In the rows, 128 means zero.
Named turns come first, each shown by rows before and after it. Which turns, in which order, take the first row of each pair that follows to the second? Write the first one first, as in the answered first pair.
turn Z:
[ 97 107 110 141 135 142 105 140 129 112 108 128 136] |-> [151 140 129 117 104 124 138 116 103 128 141  93 128]
[129 148 132 138 127 143 145 133 139 118 131 119 140] |-> [131 140 127 139 130 141 150 137 146 118 129 128 139]
[125 104 120 118 145 129  91  99 116 123 129  84 122] |-> [145 117 122 147 115  99 119 101 132 160 151 104 107]
turn R:
[101  82 113 157 149 134  89 123 151 129 121 136 126] |-> [118  89 118 152 117 113 111 116 170 148 135 110 120]
[160 157 131 168  91  93 178 120 156 179 164 118  94] |-> [139 172 118 186 165 141 113 141 106 128 125 204 113]
[ 98 121 104 147 111 136 139 134 173 148 138 135 121] |-> [ 89 121  95 148 133 150 124 136 153 138 125 154 130]
[125 108 127 112 135 138 110 117 131 123 125 113 135] |-> [128 121 133 128 108 121 139 118 145 140 136 116 130]
turn J:
[119 145 134 107 173 166  99 137  83  80  85 153 142] |-> [ 91 163 140 129 123 155 179 172 141 103  97 172 138]
[165 116 109 117 112 115 149 122 165 156 133 124 120] |-> [183 108 104 113 138 119 114 110 131 154 131 128 122]
[113 154 127 101 154 162 112 148  87 100 121 127 146] |-> [ 93 163 124 121 133 161 155 163 114 108 118 157 147]
turn F:
[169 164 132 190 122 107 146 124 114 153 148 192 107] |-> [153  67 110 158 132  94  84  87 142 175 136 104 105]
[141 133 140 154  80  89 163 134 127 166 157 124 134] |-> [107  78 126 124 108 107 125 131 148 153 131  71 143]
[168 159 119 139 124  97 121 110 130 166 148 135 116] |-> [122 110 106 109 146 118  92 113 150 148 120  88 126]
[129 129 111 154 130 121 116 119 126 143 126 187 133] |-> [136  97 103 147 127 113  95 106 128 153 124 156 126]
turn N:
[139 157 119 155 147 108 125 113 159 152 146 177 117] |-> [115 132 114 155 152 118 105 116 174 157 130 163 122]
[114  88 108 106 151 150  99 194 143 108 125  89 136] |-> [164 144 129  99 151 157 122 189  91  93 143 120 133]
[125 141 123 152 148 111 103 132 134 136 108 183 129] |-> [129 140 125 154 143 106 109 130 135 146 112 186 125]
[106 155 127 156 112 144 148 152 119 133 125 183 156] |-> [ 93 143 121 165  97 133 152 151 142 154 125 176 154]
Now pairs of rows:
(2 to 3 turns a pair)
[178  97 123 152 123  85  99  89 137 159 163 108  97] |-> [121  90 124 133  97 102 156 130 190 149 146  77 107] | F, R
[167 102 160  96 179 112  93 112  77 155 113  48 108] |-> [112  74 154  98 160 115 120 133 132 163  97  24 112] | R, F
[108  94 123  57 151 131  96 109 102 110 131 103 103] |-> [156 115 125  87 153 110  93  91  79 132 157 134  90] | R, J
[ 55  91 123 129 150 151 115 173 171 107 108 125 152] |-> [ 97  69 129  96 168 142  76 125 137 110 111  85 143] | R, J
[109 121 119 119 153 161 131 160 113  97 127 147 159] |-> [135 109 117 165 106 108 148 138 145 161 157 151 129] | F, N
[157 164 117 143 100 110 171 149 142 123 139 163 121] |-> [132  76  95 111 138 118  93 128 151 113 115  88 129] | F, N
[132 160 143  96 148 164  98 108 101  96 116 109 138] |-> [124 125 141  91 116 141 121 108 144 125 123  60 127] | R, N, N
[116 155 136 136 163 165 133 134  76 112  88 153 143] |-> [150 121 137 123 165 147  94 103  67 125 102 116 130] | F, R, F
[158 127 144 165  98 110 163 113 147 176 157 120 117] |-> [127 149 137 181 109 135 166 140 154 158 145 164 126] | N, F, F
[109 130 135 102 108 123 161 137 138 117 132  88 134] |-> [122  94 117 126 132 105  96 109 137 136 125  95 124] | J, Z, F
[ 98 159 121 174 158 152  94 130 100 116  87 212 142] |-> [ 92 189 132 119 152 176 132 150  88  85  82 176 156] | R, F
[139 182 135 146 123 130 173 137 126 124 143 169 128] |-> [164 157 129 111 154 136 113 104  80 107 144 131 122] | J, J
[152 124 138  90 142 124 113 110 110 152 144  64 119] |-> [163 150 137  90 134 128 141 123 101 148 148  77 121] | F, N, F
[ 78 101 110 150 109 135 128 157 170 156 103 179 117] |-> [ 77 103 108 140 130 148 104 158 148 141  94 181 125] | F, N
[151 144 156 108 102 127 180 132 134 116 148 101 140] |-> [126  76 132 114 159 136  90 121 124 100 117  98 141] | N, Z, J
[126 123 118 187 110 108 134 153 176 171 130 176 116] |-> [115 126 117 182 135 127 114 162 164 148 123 201 122] | N, F
[157 149 121  73 112 129 118  98 100 149 161 107 125] |-> [114 130 112  63  97 135 134 118 136 145 149  84 129] | F, R, F
[184 175 133 157  90  97 225 133 128 141 167  77 103] |-> [196 103 113 151 119  81 133  85 117 156 167  34  91] | J, N
[177 146 144 113 148 133  93 108  74 108 140 137 117] |-> [156 142 136  99 167 153  85 122  77  93 124 127 125] | F, F
[167 166 115 120 155 150 127 146  82 107 140 163 134] |-> [ 94 108  97 139 162 159  99 160 138 110 102 162 138] | N, Z
[141 127 127 121 174 132  63 100 120 114 130 142 112] |-> [141 180 151  92 147 150 133 123 112  88 135 129 127] | R, F, N
[201 150 131 165 155 114  83  89  67 151 151 175 115] |-> [ 59 146 120 162 122 146 178 184 172 110 104 185 140] | F, F, J
[ 99 138 136 108 149 175 114 147 111  86  84 125 156] |-> [183 156 159 108 110 128 143 113  84 132 136  98 134] | Z, J
